Each run below is a few steps of one of 6 hidden systems, one row a step.
run 1, j_956, 9 rows:
[[-50 -12 -18  20  -2 -13  -9   1 -14   7  30   3  38   4  22  31  -7  -9
   16 -43 -14  26]
 [ -9   7   5 -15  -1 -47  -3 -10  21 -37  14 -30   1 -27  39 -10  14 -20
    9  12  33  24]
 [ 32  37  -2  -5 -12 -26  13  28 -20  29   3 -14 -42  -6 -42  12  22  -6
   12  29  -6  30]
 [ 15  -2 -10   5 -10  22  18 -26  22  10  13   4 -17 -24 -37 -22 -17  38
  -59  -5 -11  -3]
 [ 13   3  24  -3  32  -4 -25 -25 -21 -19 -24  39 -10  17  -1  19  13  13
  -10 -23 -20 -55]
 [ -4 -16 -24  12  16   1  11  26 -20   7 -30  -6  66   6  34  37 -20  16
   -8  -5  17   1]
 [ 13 -19   2 -18  -1  12  12  -5  45  -1 -30 -18   8  12  18 -24  -4 -38
   41  27  48  -7]
 [  1   6  -1  20 -12  18  12  26  -2  17  22   5  -1  37 -39 -17 -12 -40
   29  22 -40  30]
 [-29 -23  15  33 -17  15 -22 -21   3 -10  53  11  -7  -6  10 -45   9  17
  -30 -14   6  26]]
run 2, j_600:
[[-17   9  -3  -6  -8 -20  53 -13  12  92  14  -6   0  -6 -31  53  22 -11
  -11 -50  -2  17]
 [-24   2   4 -16  33 -70  35 -56  61 -26  14 -10  24 -26   4   3   2 -16
  -33  13   0  30]
 [ 24   9  32  11  51 -37  18   7 -17   2 -48  29  14  28  -8  -1  19  20
  -52  76 -18   3]
 [ -7 -47 -34   8   8  56  -9 -29  31  13 -67  23   3  11 -15 -38 -44  35
   -8  46  11  12]
 [ 45  -3 -26   2  15  29 -53  -8   6 -87  -4  13   5  33 -15 -15 -42 -19
   55   6 -15 -32]
 [ -4  -9 -18  42 -24  39 -25  74 -70   9  22   3  39  38  26  24 -13  -6
   42 -29  -6  11]
 [-26 -12 -12  -9 -45  -1 -26  -2  16  25  25 -29 -35 -15  22   6  29 -31
   82 -41  67  35]
 [ -1  69  -9 -33 -19 -65  14  30 -21 -10  37 -42 -36 -49 -15  33  20 -21
    9  -1 -31  23]
 [  9   4  20  28 -21 -22  37   6  -5  42  52 -14  -8 -27 -15 -22  30  43
  -89   5  23  44]]
run 3, j_600, 9 rows:
[[ 19  -2  16 -13  -5  -9  27 -19  53   3  18 -20  -4   6 -10 -30   9 -46
   13  14  25  11]
 [-14  21   6   9  17 -18   5   3 -16   7   1  24  -9  20 -37  11  -4  -7
  -13  19 -68  18]
 [-31 -36   2  27  -1   6 -26 -24   4 -18   8  14   6  -1  27 -35   0  29
  -26   9  21  29]
 [ 25   9   4 -22  13  -4 -39  -3 -24 -21 -44  12 -37  -1   4  15  12  12
   26   7  11 -37]
 [  1   1 -32   0 -24  41  16  40 -10   0  -3 -28  29 -24  13  -2 -40  11
  -12  -7  -5  -6]
 [ 41  -7  19   6  -8   9   4  -8  17   7  38  -5  -8  26 -10 -10  17 -34
   28 -28  31 -11]
 [-43  17 -11  -7   6 -24  10   2 -15  26   6   8   5  -6 -11  42  -1  -9
    4 -25 -47  16]
 [-15 -12  20   9   6 -31   4  -8  16 -22  20 -16  16 -13  40 -32  16  -4
  -25  19  37  28]
 [ 24  21  15 -19  14  -9   1   4 -16  26 -49  15 -46   2 -27  11  23  13
   -3  37  -9 -14]]
run 4, j_758 (9 x 22):
[[  7   1  -7 -15 -31  10 -38 -46   8   4  36   0 -64 -39 -17   9  18  20
   13 -79  30 -24]
 [-22  42   4 -24   1 -19  22  39 -40  13  14  -7  23  -9   6  68  -1 -33
    9 -57 -61 -39]
 [ -9 -22  60   9  14 -14  57  -7  15  37  13  -7  43   2  40 -10  40 -11
  -68 -15  39 -18]
 [  5  -2   1 -25  33 -19  28 -32  39  62 -76  23 -25  29 -46  22  14 -20
   23  44  -1  11]
 [-18  -6 -19  20  20  14  25  -2  14 -28  -9  14  37   6 -26 -41 -57  16
  -59  62 -72  26]
 [ 16 -53 -10  32  21  20 -75 -43  -2 -47 -24  44   2  30  23 -23  -7  48
   14   2  48  -2]
 [-51  -1 -61 -22 -45  39 -32  34 -18   0 -28 -29 -11 -36  22  12 -44   3
   65  -4   0  22]
 [ 14  15  40 -19 -26  16 -13  16   6 -77  50 -34 -10 -26  46 -60   3 -40
   -2 -19   6 -57]
 [  2   6  44  22 -22   4 -19  29 -45  54  38  15 -39  46  -2  14  64 -40
   61 -36  14   6]]
run 5, j_956 (9 x 22):
[[  0   9 -12  16  28 -32 -13 -16  13 -80  52   9  46  27  -3   1 -36 -39
   24  -4 -59  19]
 [ 39  -8  20  45  -6 -40 -23  26 -35 -14  53 -15  10  10  32  -4  52  18
   -3   0  75  46]
 [ 16   6 -65 -16  -9 -24 -21 -47  36  23 -15  -6 -51 -21 -53  29  -9  22
   46   5  29  55]
 [ 64  34 -12  -4  14  -4  -6   1   5 -88  29  -7   0 -10 -40 -24 -42   7
  -33  24 -50 -24]
 [ 70 -12  23  41   1  16 -21  11 -47  28  22  23   3  29   2  27  39  37
  -13 -55  55 -29]
 [-11 -29 -69 -11  24  -9   0 -64  51   7 -33   6  36  -1 -16  55 -44  10
   29 -36  15  13]
 [ 59  13  18   6  38 -31   8  18  12 -90  15 -16  51  33  20 -26 -16 -49
   14  50  -4 -15]
 [ 47 -24   2  58 -21  16   0  31 -26  67  29   4  -2  47 -18   0  34   7
   22   2  61  53]
 [-26 -26 -52   0   3   9 -33 -86  67 -25   9  18 -27  -8 -45 -22 -44  12
   22  -5 -15  41]]
run 6, j_758:
[[ -7 -27  22  21  18 -22 -33 -49  13  -7  28  34  -9  41   6   2  32 -21
   38 -32  18   8]
 [-68  17 -22 -11  -6 -41   7  25 -20  20 -10 -16   6 -27  16  29   2  -4
   10  16 -27  53]
 [ 27  12  43 -13  15 -24  -3   0  -4 -45 -13  -8 -20 -28  28 -35  25  18
  -53  31  23 -30]
 [ 30  -1   1  13 -14  41 -12  26 -38  60 -30  26 -44  32 -38  13  16  19
   18   5  -1  -7]
 [-23  -4 -28  -5 -19  21  22 -36  41   4  36  -5   1 -37 -32 -14 -42  16
  -45 -35 -32   2]
 [  7  -9  10   0  45 -18 -24 -18 -15 -38 -13  30  38  34  25  39   3 -11
   22 -38  -5 -46]
 [-54 -23  -5   4 -22  16  31  37  -6  51 -27 -23  38  -8  44  -1  -2  -8
    4  15  30  29]
 [ 20   7  21 -40   8 -11   2 -38  54 -35 -25  -9 -44 -15 -10 -48   5 -30
    8  41  13 -20]
 [  6   7   4  40   0  20 -26  39 -49  -3  15  35  -7  54 -28 -11  -5 -10
   19  28 -55  20]]
run 7, j_984:
[[  3  15  -1  -2  -6  -5 -28 -30   3 -25  45  13 -37  -9 -24  -1   2  -3
    8 -43 -28 -11]
 [  9  20   3  18   6 -43  -5  15 -34 -22  45  -6  25 -15  18  28  12  19
  -31 -31  -3   8]
 [ 23  -3  28 -13  23 -37  15 -26  17   7 -17  -3   4 -14  17  15  36  10
  -34  -4  45 -18]
 [ 27  20 -14 -20  13 -19  52  10  15  48 -36 -13   2   1 -38  33  -5  -8
   -6  25  -7   6]
 [ 17 -29 -18  21  14  36  33 -10  32   9 -17   8  47  29 -23 -22 -43   1
  -23  27 -11   7]
 [-32 -25 -11  15  23  18 -32 -12  -9   3 -37  43  11  45   0  10 -12  -4
   39   9 -23   4]
 [-29 -13 -31   3 -17  10 -28  34 -14 -28 -14 -20  22  -6  48  -1 -17  -8
   51   9  26  24]
 [ 14  -1  25  -9 -25  14 -32   6  10 -33  17 -15 -45   2  17 -44  21 -35
   46   8  33 -11]
 [  0  25  -3   8 -45  -2 -11  13 -15  19  62 -12 -51 -18 -30  -4  16  -6
   13 -30 -10  28]]
run 8, j_544:
[[ 40   8  20  -8   1  -7  11 -48  46 -21  38  -2 -33 -16 -33 -34   6   2
  -40 -12   4 -18]
 [  3  -6   9  36   7  18 -22   1 -47  29  15  48   0  41 -24  29  14  17
   -5 -46 -31 -14]
 [-10  -5 -48 -14  10  -1   1  -4  -1 -22 -27 -13  43 -43  24  36 -43  41
  -23 -26   7 -15]
 [ 48  -2  38 -18  10  11  23  35  -4   7 -44 -13  12  20  28  -4  25 -24
    7  26  45 -53]
 [-34 -26 -22  17 -25  47  32  16  25  61 -11  -6  18  20 -19 -29 -27 -14
    7  30  -6  48]
 [-30 -17   7 -16  21 -13 -24 -58  53 -60  -3  12  -1   5  14 -32 -12 -33
   23   6 -11  -6]
 [ -7   8  36  39   2 -15 -39  40 -68 -33  25  21  -7  20  26 -29  30  15
  -18  30 -20  17]
 [-24  -1 -32 -12 -37  -4 -34 -12  -6  20  -1 -21 -51 -57   7   7  14  43
    7 -22  46  34]
 [  1  48  34 -50  -1 -23  27  11  -6   9  -3 -13 -38 -20 -15  22  24 -41
    5 -19 -38 -55]]
run 9, j_167, 9 rows:
[[-19 -23  43  -5  17   3  34 -41  63 -43  23  -3  37   5  22 -67 -11 -42
  -45  11 -11 -24]
 [-63 -18  34  41  -7  -4 -25  45 -62  14  21  18  28  30  61  -2  34 -12
   12  -8  -5  27]
 [-73   1 -22 -32 -32   1   1 -20  10  31 -28 -18 -47 -77   8 -10  -4  42
  -29   4   1  31]
 [ 39  36  49 -18  -2  -2 -32  17 -29 -49  -5   8 -71   2  -9 -48  32 -14
   -2  43 -23 -42]
 [ 31 -17 -12  30 -23  62 -17  23 -54  38   9  20   5   7  -8  20  -5  58
  -34 -53  12 -35]
 [ -1 -18  25 -35  26 -14  13 -79  64  20 -36  16 -20  -8  -7  11  25 -10
   -8 -29  33 -43]
 [ -6  11  38  -7  29  -2  34  56 -32 -24 -26  -3  69  22  47  12  -8 -39
  -10  18 -37 -54]
 [-24 -44  -1  27 -34  33  37  14  19  71  -1 -20  22  -6  16 -37   4  14
  -30  21  56  54]
 [-61  12  26 -22   1  -2 -14 -23  17  22 -27  33 -63  22 -32 -19  15 -43
   39  29 -65   6]]
run 10, j_544 (9 x 22):
[[-27 -15 -26   7 -11  30 -54 -22 -12   3   1  34 -27  19 -20  16 -16   6
   51 -44 -24   0]
 [ -8  27 -12 -15   0 -17 -11  31 -27 -66   9 -27  30 -31  38  14 -24   0
   -4 -13 -21 -26]
 [ 40  -6  21  11 -25   3  11  36 -15  26  19 -30   1  -3  27  -5  38  -5
    6  -8  76   4]
 [-46   3 -15 -16  -4 -11  31 -11  27  68 -12  -4  -8   2 -25  29   3 -32
   29  -6 -19  37]
 [ 17  13  12  -3  36 -37  23 -36  39 -56  21   1  26  -4 -13 -16 -19 -15
  -42  20 -33  -1]
 [ 45 -24  12  51  14   6 -38  -1 -39   5   8  39  -8  44  -9  -4  31  44
  -13   5  29  13]
 [-31   6 -56 -27 -10   9 -23   0 -14  19 -59   0 -19 -29 -10  41 -32  33
   26  -3 -10   7]
 [ 48  28  19 -33  -2  11  26  28  15 -47  -8 -34   1 -14   7 -27 -14 -36
   -4  23  -5 -55]
 [  8 -30   7  46 -34  49   4  22  -3  40  49   3   8  44  -9 -30   8 -22
   22 -16  24  25]]
run 11, j_984, 9 rows:
[[-41   1 -28   6 -39  35 -30   7  -1 -46  61 -17   0 -28  15 -27 -39  -8
   14 -41 -31   6]
 [-16  15  54   6   2 -34 -48  -2 -41 -58  52  15 -25  -8  40 -18  46  -5
   -8 -32  -9 -28]
 [ -6  28  16 -14 -23 -49  11  14 -32  36  21 -26 -33 -58  15  28  53  31
  -37 -28  37  14]
 [ 45  27  11 -36  11 -18  58 -29  47   5  -8 -25 -17 -42 -36  -3  -3   8
  -69   9  -3 -36]
 [ 33   7  12  21  33   6  47  12 -21  47 -17  35  26  37 -54  24  -8  19
  -60  16 -58 -12]
 [-39 -51 -31  10  31  28  13 -20  10  29 -62  29  68  15  21  22 -38  33
  -28  -5   3  -3]
 [-23  -7   0 -30  27   9  -8  24   3 -21 -88   3  25  25  40  11 -24 -40
   63  45  -6 -29]
 [-19 -21   4  17 -49  64  -7  67 -16  24  -7 -27  -2  21  32 -52  -5 -34
   54  41  31  27]
 [-52 -13  -1  -9 -53  48 -44 -30  31 -13  37   0 -69 -14  -9 -61  -8 -30
   50 -26 -11   9]]
run 12, j_167, 9 rows:
[[ 23  -6  10  18   0   5  15  14   1   3  32  -7  31  26   6   6   6 -32
   16 -26  12  -3]
 [-34  -4 -13   0   1 -14  25 -16  18  26  15  -6  23 -11  -1  18  -7  -8
  -13 -20 -11  27]
 [-11  14  12   1  15 -40   2   1   1 -21   2  -1  -2  -3   5 -11  12 -10
  -12  38 -14  24]
 [  6   2 -16  18 -12   4 -16  33 -39   8  -7  -1 -11   3  -2   3  -2  25
    3  16   3  29]
 [ 21  -1 -21 -12  -3   7 -14 -27  19   7 -16   2 -36 -10 -31   1  -6  14
   11   2  11   4]
 [ 38   6   1  -1  15   8 -11   1  -3 -40   0   8  12  18  -7   5 -13 -13
   12  -9 -13 -33]
 [  9 -22 -12  14  -3   9   9   2   6   6  16 -11  38   3  19  12  -7   1
    3 -30  36   4]
 [-24   9   6 -18   3 -25  18  -9  24  14  -1  -9  -5  -7   4  11  10 -36
   21  -2   2  11]
 [ -6  17  -1   7  -5  -7  18  30 -12 -12  14 -12  17  -3   2 -13 -15  -5
  -22  22 -29  16]]

Name the system that made each run.
run 13:
[[ 28 -14 -26  -4  -7  38 -14 -15 -11  27 -30   9  -9  -9  -3  38  -6  43
   -5 -50  34 -41]
 [ 22  14  -6 -25   7  13  28  19   8  -8  -6 -17  38   9   7  39 -22 -41
   23 -36 -13 -58]]

j_984
run 14, 2 rows:
[[  4   5  46 -17  -1  29  -6 -11  -7   8 -17  25 -41   3  -9 -20  20  -3
  -23 -14 -23 -60]
 [-42 -12  10 -11  -5  37  10  -5   4 -10  -1   5  24 -17  25 -15 -27  -3
  -32 -35 -34 -48]]

j_600
run 15:
[[ 14   1 -36   3  24 -15  21 -33  31   8   1   9  19  11 -45  30 -27   0
   -3  -5 -22  20]
 [ 22 -19 -13  28  38 -15  -5   0  -2 -29 -12  15  56  40   8   8 -20   2
    2  26   1  15]]

j_984
run 16:
[[ 54  -4 -35   4   7  11   7  -7   3  -6 -13  -6  13 -16 -16  19 -26  44
  -27  -8  23 -14]
 [ 51 -13 -27  13  17   7  19 -11  19   3   1  -2  38  22 -18  33 -19   0
    5 -25  24 -17]]

j_600
run 17 (2 x 22):
[[-12   7  30  -9  27 -18 -23 -10 -10 -61 -20  20   0   1  28 -25   2  -2
  -21  26 -26 -31]
 [  4  -1  -5  15 -18  14  -7  58 -55  39 -29  -2   8   6  24  24  17  21
    9   7  28   8]]

j_956
run 18:
[[-14  24   0 -18   4 -17  51  33 -20  82 -32  -4   7   3 -18  62  14 -21
    8  -8 -25   1]
 [ 34  -9 -20  -8  20  -5  60 -35  72 -11   8 -21  46 -14 -28 -14 -41  -5
  -50  15   3   4]]

j_544
run 19 (2 x 22):
[[ 10  14  -8 -14   2   4  26  -8  18 -12 -11  -8  -3 -26 -22 -16 -24  14
  -50  20 -29  -9]
 [ 37 -11  27  30  12  -1 -20   6 -19  -3   4  23  -1  43   1 -13  28   5
    3  13  22   2]]

j_167
run 20, 2 rows:
[[ 14  -1  26   0  -6 -10  29  15  20   5  28 -24  19  11  21  -9  20 -52
   18  -5  32  -2]
 [-36  11  -4  10 -16  -3  31  20  -9  39  29  -6  15  -3 -11  12  -5 -13
  -13 -11 -39  28]]

j_167
run 21 (2 x 22):
[[ 35  40 -43 -14 -14  19 -19  23 -20 -51   9 -13 -24 -25 -42   1 -48  16
    4   5 -51 -16]
 [ 66   3  -6  10 -28  35 -22  28 -17 -27  44 -21  -3  10   6  -2  -2 -17
   43 -48  39 -36]]

j_544
run 22:
[[  2 -42   5   6  16  30  21 -37  46  24 -16  18  30  32  -5 -10 -13 -17
    2 -14  19 -17]
 [-36 -26   3  13  32   6  -9   0  -5 -19 -36  30  42  31  21  -9 -19  -3
   -6  30 -30   1]]

j_544
run 23, 2 rows:
[[-13   0  -3  11   0 -29 -34 -50  30 -69  47   1 -35 -30  -7 -60  -7  25
  -38  28  -9  42]
 [ 15  17 -11  14   6 -16 -77  25 -85 -26 -19  30 -33  17  12  45  22  36
   39 -13  -5  -5]]

j_758
run 24 (2 x 22):
[[ -5  -1 -11 -14  25 -32 -39 -54   5 -51  -2  15 -14 -33  15  13   3  41
  -24 -32   8 -19]
 [ 37   1   6  -7  19  -3  17  39 -32  -9 -39  -8  43  -8  35  29  -2  24
  -34   4  26 -40]]

j_600
run 25 (2 x 22):
[[ -2   1 -24 -19   6 -16 -18 -26   4 -48  -7 -11   2 -52  23   3 -20  44
  -38 -12  12 -14]
 [ 30  -4   4  -9  -4  36 -11  44 -37   2 -39  -1   9  15  22  20   1  -3
   28 -12  18 -56]]

j_758
run 26:
[[ 29  21  29 -10  24 -60  36  12  21 -28  20 -30  34   0  29   3  23 -39
  -10  17  24   4]
 [ 16 -10  -1  37   4 -21  12  -3   0  58  11  16  -6  33 -34   6  31  15
  -10  25  24  66]]

j_544
run 27, 2 rows:
[[-26  18 -44 -20  -4 -15   2 -37  38 -17  -1  -3 -40 -30 -61 -20 -40   9
   -2  38 -58  47]
 [ 53   4  -4  41  15 -12 -71   2 -37 -88  34  23 -11  34  -5 -26  -1  20
   17  23  -1   9]]

j_167
run 28:
[[ 34  -5 -18  18   7  23 -15  31 -39   6 -22  17  18  33  -3  28 -10  14
   21  -5   2 -14]
 [  6 -26 -27 -13   2  20  18 -42  57  12 -17  -7  13  -6  -7   0 -24  -2
    6 -11  35   0]]

j_167
run 29:
[[ 36  12  38  16  30 -46  17 -26   4  -2  49  20   5  27 -23  18  35 -16
  -24 -30  -6  -7]
 [ -1  -4 -16  13  26 -57  32 -21   7  40  -2   1  35  -5  -9  48  14  23
  -33  -8  20  45]]

j_984
run 30:
[[ 21 -20  30 -33   9  29  52 -22  39  38 -43  -9  11 -17  11 -11   8   0
  -48  -7  38 -64]
 [  3 -15  -2  -5  20  43  32 -13  35  41 -43  30  13  57 -48  -1 -28 -41
   25  19 -44 -18]]

j_758
run 31 (2 x 22):
[[-19   5  -9  36   8 -20  -8 -21 -30  25  52  38   6  12 -37  41   6  29
  -29 -60 -48  25]
 [-29 -29   5   3  25 -53 -20 -44   9 -16 -10   4  26 -24  57  23  27  32
  -23 -24  61  15]]

j_600
run 32, 2 rows:
[[ 12   6  -3 -10 -12 -26  -1 -15  33   5  19 -19 -25  -1 -12  -1  20 -33
   46   1  30  29]
 [ -4  35 -11   1  -1 -39  10  20 -24   2  18  -8 -10 -17 -23  20   0   9
  -19  15 -41  36]]

j_600
run 33, 2 rows:
[[-37   7   9  19 -28  23 -41   2 -25 -37  38  17 -45 -13  -9 -64  -7  20
  -24  20 -51  20]
 [-19   6  11  -6 -33   6 -64 -14 -33 -30  38   2 -58 -39  30  -7  28  21
    7 -63  17 -28]]

j_544
run 34:
[[  9   9  31 -19  -4  21  17  38  -3 -10  11 -15  21  25  25  -1   3 -73
   49 -22  -8 -52]
 [-65   4  21   1 -31  14  32  35  -4  51  22 -10   3   8  10 -12  11 -51
   16  -8 -30  20]]

j_600
run 35, 2 rows:
[[ 28  -1 -16 -28  -4  30  42  15  40   9 -33 -33  21   0  -6  -4 -31 -39
   25  21  15 -25]
 [  7 -17   9  28 -12  34  24  11  26   6  42   0  27  42 -16 -35 -16 -46
   15  -2 -15  13]]

j_167
run 36, 2 rows:
[[ 32   9 -37   3 -23  13   4  22  -4  64   4  -7 -27  23 -54  36   5 -21
   70 -10  12  36]
 [-17  15 -47  12 -11 -45  -2 -20  23 -24  72 -26   8 -28 -20  10 -20  -5
   11 -20 -12  72]]

j_600
